In the rows, zero is written as 128.
Rotation paths and how fast each direction turns (deg/step):
Each turn is a multiple of 5 degrees from 10 to 175, or 0.
Each row of a path follows its step; steps can be skipped.

step 0: [132 130 126 133 132 118 130 121 128 131 123 125 115 133 129 122 120 131
 124 132 123 130 128 122 132 134 128 129 120 135 128 117 128]
step 1: [128 130 131 127 131 128 126 124 128 130 129 120 128 132 123 136 128 128
 124 126 124 117 127 125 127 136 141 123 115 121 131 134 121]
step 2: [127 125 126 125 134 126 123 131 134 129 130 133 131 136 130 120 118 131
 128 127 136 128 133 137 120 137 127 134 118 130 136 127 125]
step 3: [139 132 126 122 134 126 128 128 129 129 121 130 125 129 125 128 131 126
 119 122 125 135 116 119 117 135 129 134 127 126 127 132 125]
step 4: [129 121 117 117 127 132 129 123 131 129 131 130 118 124 129 132 122 129
 123 129 119 126 127 130 135 140 126 126 120 127 130 122 129]
step 5: [123 129 129 123 137 135 129 126 133 136 122 128 128 131 123 121 128 124
 135 137 126 119 124 120 125 132 139 133 121 131 129 131 133]
step 6: [123 123 132 124 130 122 125 136 137 129 125 117 118 128 118 124 121 130
 122 125 128 132 128 128 127 129 126 137 121 126 133 127 120]
step 7: [139 124 134 123 135 122 121 121 125 125 122 134 130 136 125 123 124 128
 116 130 120 127 128 126 132 132 136 131 124 121 124 124 130]
step 8: [129 134 122 119 131 129 129 127 124 136 125 130 121 125 128 129 131 134
 129 119 126 118 134 132 126 128 130 133 114 123 134 125 125]
step 9: [126 129 122 132 133 123 134 131 131 134 118 130 127 132 122 125 127 126
 119 132 129 132 130 128 124 139 134 126 120 137 133 129 137]
step 10: [128 127 124 125 136 127 123 128 124 129 131 123 123 132 127 140 118 124
 124 129 123 132 117 125 129 129 130 136 118 125 132 137 123]
Directions:
[128 129 128 129 132 126 131 126 127 129 132 128 128 128 129 126 130 125
 126 127 131 126 125 125 128 127 130 130 129 126 126 129 131] : 160
[132 127 127 127 124 128 128 127 127 128 128 127 128 125 128 129 126 126
 128 130 131 129 129 127 125 127 133 130 126 129 130 126 129] : 0

step 0: [134 133 129 139 123 133 127 127 119 125 128 128 125 136 127 128 125 122
 122 118 127 128 130 134 127 131 127 127 130 139 133 130 118]
step 1: [131 132 128 130 133 125 131 126 118 128 128 133 126 118 123 127 112 131
 129 131 130 127 135 131 126 123 119 136 132 126 129 123 126]
step 2: [128 133 132 128 122 132 133 130 132 130 128 130 131 133 130 128 111 131
 127 121 130 135 116 130 124 126 123 126 120 132 126 126 129]
step 3: [135 124 130 123 130 134 133 127 138 128 131 134 115 127 129 132 120 130
 128 134 125 132 124 132 128 137 129 134 138 126 126 126 124]
step 4: [126 124 119 137 132 127 126 124 139 133 122 130 123 129 121 125 124 126
 137 126 134 125 123 129 122 126 130 123 132 138 123 130 130]
step 5: [128 130 121 135 127 132 130 126 120 124 129 130 121 130 129 129 123 126
 124 133 128 134 131 137 127 131 141 123 131 136 134 136 123]
step 6: [126 131 131 131 133 124 134 124 117 126 123 133 129 128 121 124 120 130
 126 131 130 123 126 121 125 118 130 137 139 136 129 128 132]
step 7: [128 130 138 129 125 136 135 124 123 122 128 124 129 125 131 119 116 128
 135 125 127 135 119 124 128 127 133 125 121 128 128 130 122]
step 8: [128 127 133 118 135 122 125 127 132 125 130 124 119 119 128 130 122 132
 124 130 131 132 117 126 133 133 128 133 134 136 126 123 127]
step 9: [122 124 127 128 132 127 138 121 136 132 128 129 123 130 127 122 132 125
 135 115 138 139 127 129 123 131 128 124 131 133 127 129 127]
step 10: [120 124 120 130 138 127 131 125 128 126 136 130 121 122 127 138 122 127
 120 129 121 134 133 129 128 126 137 121 129 132 129 133 128]
Directions:
[126 127 126 129 127 128 127 129 130 131 126 127 129 128 129 126 128 130
 124 125 129 124 125 125 126 125 127 129 128 132 129 127 129] : 160

step 0: [120 118 126 130 120 127 122 126 129 121 125 132 132 134 130 132 139 129
 126 126 131 132 127 128 122 136 133 127 117 131 133 132 130]
step 1: [132 134 122 127 120 128 126 133 125 122 128 127 123 121 125 123 127 118
 121 119 135 133 128 131 125 123 135 128 131 124 135 131 121]
step 2: [127 135 127 121 119 122 136 116 118 131 124 129 124 130 124 125 121 134
 129 128 123 124 136 134 126 131 126 132 125 127 126 133 128]
step 3: [128 132 135 135 126 129 127 117 129 128 131 125 127 137 137 134 124 127
 126 122 128 126 119 127 128 125 138 125 119 124 127 127 136]
step 4: [125 118 125 124 130 131 128 123 137 140 135 123 125 124 123 123 127 126
 121 118 133 135 122 131 126 129 131 132 133 129 124 132 125]
step 5: [120 130 126 120 126 125 130 133 128 129 122 127 123 126 131 125 119 128
 124 135 123 135 123 132 125 139 125 126 126 120 124 117 129]
step 6: [124 136 126 136 131 130 126 124 124 122 130 117 130 134 130 130 132 128
 132 136 139 136 127 130 125 133 125 120 124 127 122 135 126]
step 7: [132 125 122 129 128 134 130 121 132 126 134 135 129 124 122 116 130 135
 121 130 133 135 134 126 127 120 133 120 125 126 129 121 128]
step 8: [124 128 126 127 129 132 134 126 125 127 114 134 130 133 133 119 128 122
 131 121 117 136 133 128 136 131 129 128 127 126 127 130 123]
step 9: [133 132 135 118 125 133 120 131 130 117 127 127 128 134 126 129 128 131
 125 124 127 129 125 129 129 134 130 121 127 126 123 142 137]
step 10: [135 123 128 127 125 132 134 123 130 124 128 115 129 123 131 119 132 128
 125 126 125 121 126 131 114 120 127 129 131 123 126 126 128]
Directions:
[128 125 130 129 128 126 130 127 125 126 125 128 125 129 127 128 128 127
 131 129 125 128 127 128 127 131 130 128 125 132 127 124 127] : 130
[127 127 123 126 129 126 130 128 130 127 129 130 129 127 129 130 130 128
 126 128 124 125 129 129 126 127 127 127 123 127 126 127 129] : 145
[129 126 129 127 131 124 127 127 129 126 128 128 129 125 127 124 125 128
 126 129 128 129 125 128 127 124 127 130 127 129 130 129 124] : 120

step 0: [126 126 135 127 123 128 134 118 125 130 126 137 130 131 129 130 127 128
 115 137 121 124 127 122 133 129 125 125 121 129 140 119 129]
step 1: [138 128 127 139 124 133 121 118 121 130 121 132 134 132 125 128 133 128
 124 136 128 124 131 125 122 123 128 118 130 127 126 130 121]
step 2: [131 127 130 126 129 128 125 122 133 133 120 136 131 142 130 142 120 134
 128 132 124 126 123 129 132 122 124 126 128 134 122 135 130]
step 3: [133 131 124 132 136 120 116 128 133 124 123 125 123 121 122 141 128 127
 130 137 124 133 121 123 127 124 129 125 132 135 124 127 123]
step 4: [125 122 136 129 132 124 126 128 128 136 136 127 122 121 129 133 122 133
 127 133 125 132 122 126 129 136 124 119 123 136 117 131 136]
step 5: [138 128 133 132 130 129 125 132 121 123 132 116 125 125 133 134 131 126
 130 136 134 134 124 134 131 132 124 124 114 130 132 124 125]
step 6: [123 124 134 127 134 140 132 129 122 132 130 123 135 128 137 136 126 118
 128 126 128 128 129 125 135 126 124 113 128 129 134 126 133]
step 7: [127 130 134 129 128 132 124 137 117 133 118 126 129 131 139 131 140 129
 124 131 126 132 123 124 124 119 135 128 126 127 134 130 126]
step 8: [121 134 117 128 137 128 132 127 120 131 123 137 134 131 138 128 130 131
 123 134 115 129 122 127 129 130 121 125 131 129 128 126 132]
step 9: [135 131 126 137 129 131 116 124 122 125 132 138 123 131 134 126 119 133
 123 130 120 131 122 123 119 129 133 131 129 134 135 123 124]
step 10: [132 123 128 125 134 134 123 120 120 132 139 137 122 134 122 128 126 134
 131 136 125 128 120 129 136 122 123 126 132 124 122 124 127]
Directions:
[129 130 128 131 127 129 125 130 128 124 126 127 127 128 128 127 130 127
 128 130 131 129 127 131 124 127 132 127 129 129 127 125 126] : 175

step 0: [128 127 128 112 122 128 120 136 131 117 130 127 133 119 120 119 118 126
 132 129 133 129 131 128 123 124 120 128 130 126 127 125 121]
step 1: [136 120 132 135 127 121 127 120 134 130 134 117 128 134 123 129 130 127
 122 128 123 137 137 119 124 130 139 127 127 130 127 135 118]
step 2: [141 139 119 122 131 127 128 131 120 125 128 136 133 126 130 127 129 126
 135 130 116 133 123 124 120 135 119 128 123 126 122 131 133]
step 3: [126 129 140 126 127 128 118 139 129 121 126 125 132 127 125 130 137 122
 128 128 133 133 126 127 129 131 128 129 125 137 135 120 111]
step 4: [128 123 126 131 127 119 136 135 127 123 129 133 119 124 128 122 121 135
 120 127 120 135 140 127 124 129 130 127 122 119 117 131 121]
step 5: [129 137 120 130 126 137 115 130 127 123 126 129 139 131 123 131 133 131
 131 127 125 133 133 123 119 139 135 121 139 128 129 129 131]
step 6: [132 123 139 123 133 126 129 128 124 115 126 126 132 131 126 129 118 129
 133 138 115 126 129 127 128 126 127 137 122 133 135 120 120]
step 7: [128 127 115 122 130 123 121 132 126 138 130 123 134 123 128 120 128 137
 116 126 132 140 129 124 124 128 132 128 119 126 128 127 118]
step 8: [139 123 132 130 124 126 124 132 136 124 127 133 129 131 111 124 127 126
 132 130 120 126 127 121 126 139 120 119 135 121 127 131 126]
step 9: [128 129 134 127 138 128 132 130 127 120 135 126 139 130 131 126 133 123
 137 123 122 140 129 127 122 125 140 128 114 132 128 128 126]
step 10: [129 133 130 132 122 126 128 136 119 135 127 130 132 119 134 129 126 138
 123 139 121 137 126 125 131 137 118 125 131 128 124 122 118]
Directions:
[127 126 128 126 127 125 129 130 130 128 123 131 128 127 125 125 130 129
 127 128 133 128 129 126 129 128 128 129 127 127 128 127 128] : 95
[130 128 125 129 125 128 129 126 125 132 130 131 127 127 129 127 129 131
 129 128 130 130 129 129 125 130 128 130 126 127 129 127 129] : 135
[130 131 130 127 131 130 128 130 126 128 130 130 131 130 125 129 130 127
 130 128 130 125 130 129 129 128 128 133 128 126 127 128 128] : 115

step 0: [137 135 133 128 117 135 119 134 131 128 126 120 124 135 136 127 118 120
 123 133 123 122 129 132 131 130 124 128 121 129 133 134 132]
step 1: [128 125 139 118 133 131 133 128 125 120 136 128 125 135 124 125 123 132
 139 129 140 125 130 127 122 125 123 128 138 136 132 126 131]
step 2: [130 128 131 131 131 121 132 127 133 133 117 118 126 134 137 131 136 130
 124 122 126 138 129 121 126 123 123 116 134 131 132 136 132]
step 3: [123 122 130 122 127 138 133 122 122 130 132 123 124 122 134 132 116 138
 121 130 128 128 129 133 137 123 122 130 120 122 128 131 134]
step 4: [133 124 134 128 120 133 131 132 134 130 132 128 134 132 124 124 137 136
 134 139 133 132 119 124 137 135 131 122 138 126 126 126 129]
step 5: [131 134 122 128 129 135 134 136 128 126 122 126 119 128 130 138 129 120
 135 134 117 122 129 128 132 124 127 124 127 128 141 137 129]
step 6: [129 133 136 128 132 124 126 122 128 121 142 121 128 120 125 125 124 130
 124 140 140 127 124 130 125 120 126 130 129 134 131 137 130]
step 7: [132 129 121 121 124 123 133 131 126 126 121 121 132 135 134 115 130 129
 137 128 126 130 127 117 130 125 125 120 126 130 118 136 135]
step 8: [134 124 134 122 129 134 127 128 124 141 130 131 128 127 133 142 125 129
 126 132 128 123 133 121 133 121 119 129 119 137 132 123 132]
step 9: [125 124 139 125 140 128 138 128 130 131 138 125 132 135 127 127 133 132
 133 134 128 132 121 137 130 128 132 117 126 124 124 130 121]
step 10: [129 141 126 125 124 123 132 124 122 123 121 130 125 121 127 136 134 124
 129 129 121 128 127 124 140 123 119 120 132 116 127 129 132]
Directions:
[128 124 128 128 130 125 124 129 128 127 129 129 125 125 126 128 126 128
 129 128 123 130 130 126 126 131 130 128 128 127 127 126 128] : 0
